In the data rows, the value 128 means zero.
Here are some points:
[128 150  37 156 134 114 112  90  96  77  88 105 161 122  78 138 149 154 194  94  71 139 179]
[159 157 120 142 137 150 117 112  99 137 132 120 133 159 115 147 122 127 142 115 123 149 117]
[158 135  15 161 176 183  51  53  49 100  83  55 123 194  87 168 140 162 228  22  80 177 180]
[ 79 156 200  99 110  90 152  94 149 133 177 146 189 137 119  83 110 157 106 172 124 136  92]
[219 145 207  67 198 173  23  32  66 101  67  54  33 249 133 141  22 147 222 149  88 125 225]
[135 122 186  84  79  77 156 144 152 123 147 187 117 105 158 107 120 103  80 137 135 113 101]
[150 146  18 180 180 168  38  53  60 104  62  59 135 171  94 167 114 168 255  26  91 208 154]
[ 24  90 112 129  49 126 239 247 183 206 157 255 234   0 202 114 218  97  20 142 175  91  31]
[149 135 200 114 111 125 112 131 129 113 153 102  66 172 158 150  92 131 104 137 173  92 153]
[127 166 209 108 142 109 135 111 169 114 136 138  83 173 141 115  80 110 140 171 121 138 161]
[158 176 186 120 148 117 126  71 153 127 117  96  97 170 101 115  86 123 135 145 114 107 170]
[146 169 148 144 150 150  61 109 115  82 105 103  86 170 108 119  82  98 193 113  65 130 150]
[104 131 139 138 177 154 108  96 129  96 112  90 157 140  95 123 135 126 156 114 107 132  94]
[121 145 196 103 121 135 121 114 168 149 134 119 114 163 104  90  97 171 137 141 132 126 162]
[ 90  64  12 167 108 129 150 190  82 156 140 151 194  60 148 146 203 138 125  61 110 152  72]
[101 126 164 130 113 104 144 187 129 116 158 130 141 101 155 147 149  91  99 170 150 128  89]
[ 68 104  42 181 101 114 158 195 111 138 144 160 190  38 141 108 219 135 115  79 145 122  73]
[ 62  79 142  93  57  53 231 255 198 157 127 231 186  15 201 110 216  71  54 197 140  42  44]
[ 87 104  61 131  97  99 154 174 123 141 123 144 136  45 139 145 194 119  74 107 127 109  65]
[167 147 181 123 137 127 140 164 182 142 120 193 102 121 156 101 107 121 103 198 160 120 145]
[191 143  57 170 161 170  68  55  60 113  74  89  89 202  86 170 124 162 198  54 140 153 163]
[ 41  88 121  91  69  94 225 227 178 175 142 176 201   9 162 120 173 114  33 174 163  78  58]
[141 135 250  78 124 122 104 116 190 135 181 167 114 137 141  97  85 106  92 227 146 147 148]
[132 140 126 139 140 123 137 116 155 129 134 130 128 161 101  93 132 133 128 147 120 126 137]
[123 132 244 122 111  93 141 148 197 144 142 175  88 133 143 125  95  87  92 203 156  69 138]
[ 62 137  71 153 127 111 194 154 130 151 151 164 191  74 105  82 175 142  95 128 161 133  58]
[137 158 198 142 130 127 129 116 180 118 149 128  81 165 113 121 102 106 111 142 139 133 173]
Then 12 other points, each followed by its number:
[118 156 195 105 134 133 104  72 137 111 144 125 130 170 135 105  76 128 126 175 134 136 141] 0
[107  94  72 193  77 136 142 199 116 130 150 159 139  46 133 148 176 138 122 117 146 117  96] 1
[ 60 108 165 133  66  57 214 255 170 141 162 195 184   0 190 114 176 132   9 157 143  90  20] 2
[ 90 137 142 127  96 110 142 140 137 127 133 131 136 110 145 126 130 118 104 149 131 121 139] 3
[100 119  49 166 121 121 132 143 108 124 123 160 174  80  94 110 158 136 150  90 113 160  87] 4
[120 108 190  53 103  81 173 122 177 149 167 147 123 130 158 119 120 134  35 191 171 127 106] 5
[148 114 196 117 149 117  98 119 105 128 177 136 115 150 131 144  73 131 129 150 128 106 148] 6
[182 132 152 129 121 135  86 121 150 166 141 132  86 131 149 133  95 136 123 162 160  99 156] 7
[156 137 193 138 116 132  86 121 148 131 123 131  61 156 137 159  89 114 123 157 139 105 160] 8
[157 103 179  99 129 127 172 112 164 182 125 166 120 123 156 128 117 161 104 179 165 108 136] 9
[151 129  67 133 141 123 148 130  97 110 120  94 125 135 102 155 139 143 168  73 126 147 154] 10
[110 131  40 189 113 118 167 197 107 135 152 132 187  58 118 154 175 166 157  77 120 158  62] 11
Which two of these numbered points are nearest to each point below, looking only along the 2 directions in which the first points spread most? Their numbers follow each, nearest first.
[201 116 125 148 129 151  99 153 120 166  93 133  59 135 152 194  99 113 138 158 158  83 177] > 7 6
[116 157 180 141 153 138 111 130 121  56 146 113 127 125 136  95 124 122 146 128 113 158 111] > 7 6
[109  50  76  93  98  85 205 177 155 179 147 158 197  57 151 145 183 174  85 135 180 101  69] > 1 11
[104  71   3 136  84 100 173 166 123 118  71 117 161  69 114 108 211 114 145 107  96  69 128] > 11 4
[ 36  70  96 115  51  60 223 255 191 175 162 228 183   0 170 124 222  89   9 213 182  69  19] > 2 1
[ 88 102  84 163 102 139 159 167 134 178 143 156 171  61 166 126 167 126  79 101 137 124  81] > 1 11
[171 132  26 186 161 156  29  70  32 116  94  54  99 223  87 182 150 151 241  15  93 174 175] > 10 4
Now 12 new points, numbered from 0 again:
[158 119 139 125 148 148  95 119  98 103 105 106 112 189 130 159 121 136 137 115 111 146 153] 0
[111 113  94 172 113 122 176 169 135 128 155 176 156  79 149 138 167 133 106 127 130 123 103] 1
[198 107  74 149 158 187  51   0  47  76 103  45 140 242  66 169 107 118 224  47  99 155 186] 2
[ 99 140  41 160 127 112 160 156 102 111 150 125 187 104 129 123 147 166 111  82 130 166  96] 3
[155 131 125 127 127 165 123 110 112 118  92 109 110 153 103 103 127 130 173  72  57 149 159] 4
[123 117 154 141 117 137 119 143 149 144 171 127  87 114 138 128 103 123 101 141 148 116 143] 5
[132 125 111 134 131 100 152 148 120 128 119 151 123 109 144 126 133 120  94 163 118 155 131] 6
[155 145 152 136 115 136 166  93 125 103 109 167  74 185 127 134 112 128 123 171 142 112 115] 7
[137 114 147 116 126 151 140 147 116 141 132 151 128 111 145 137 125 145  83 157 150 150  96] 8
[107 104  55 176  98 105 174 215 130 161 135 147 151  72 150 141 201 117 109  98 147 128 113] 9
[ 45 103 134  81 112  91 223 169 172 159 193 170 255   0 153  42 202 150  28 131 137 151   3] 10
[172 138  63 170 145 194  12  88  64 124 114  45  85 207  75 172 114 162 225  38  70 166 194] 11
The same question for these:
[165 106  30 178 168 164  80  76  45  97 107  51 112 180  86 167 130 148 195  20 111 158 181] > 11 2
[166 112 130 140 141 161  74 121 111 101  86  86  94 189 114 133 120 133 184 116 118  93 205] > 0 4
[ 83  94 115 133 162 153 171 149  86  86 143 117 138  78 107 161 203 140 150  83  82 144 122] > 3 1
[151 189  39 196 186 190  47  65  66  97  95  48 125 186  59 157  92 148 197  21  61 210 163] > 11 2
[127 145  75 161 124 128 128 148 187 153 138 147 140 107  79 107 146 143 121 112 134 127 153] > 6 8
[206 155 176 120 207 204  33  31  59  75 104  57  57 255  80 153  28 149 236 108 111 176 243] > 2 11
[107 119 177 110 110 112 160 157 130 108 143 134 128 109 158 149 173  77 129 127 139  90  82] > 8 6
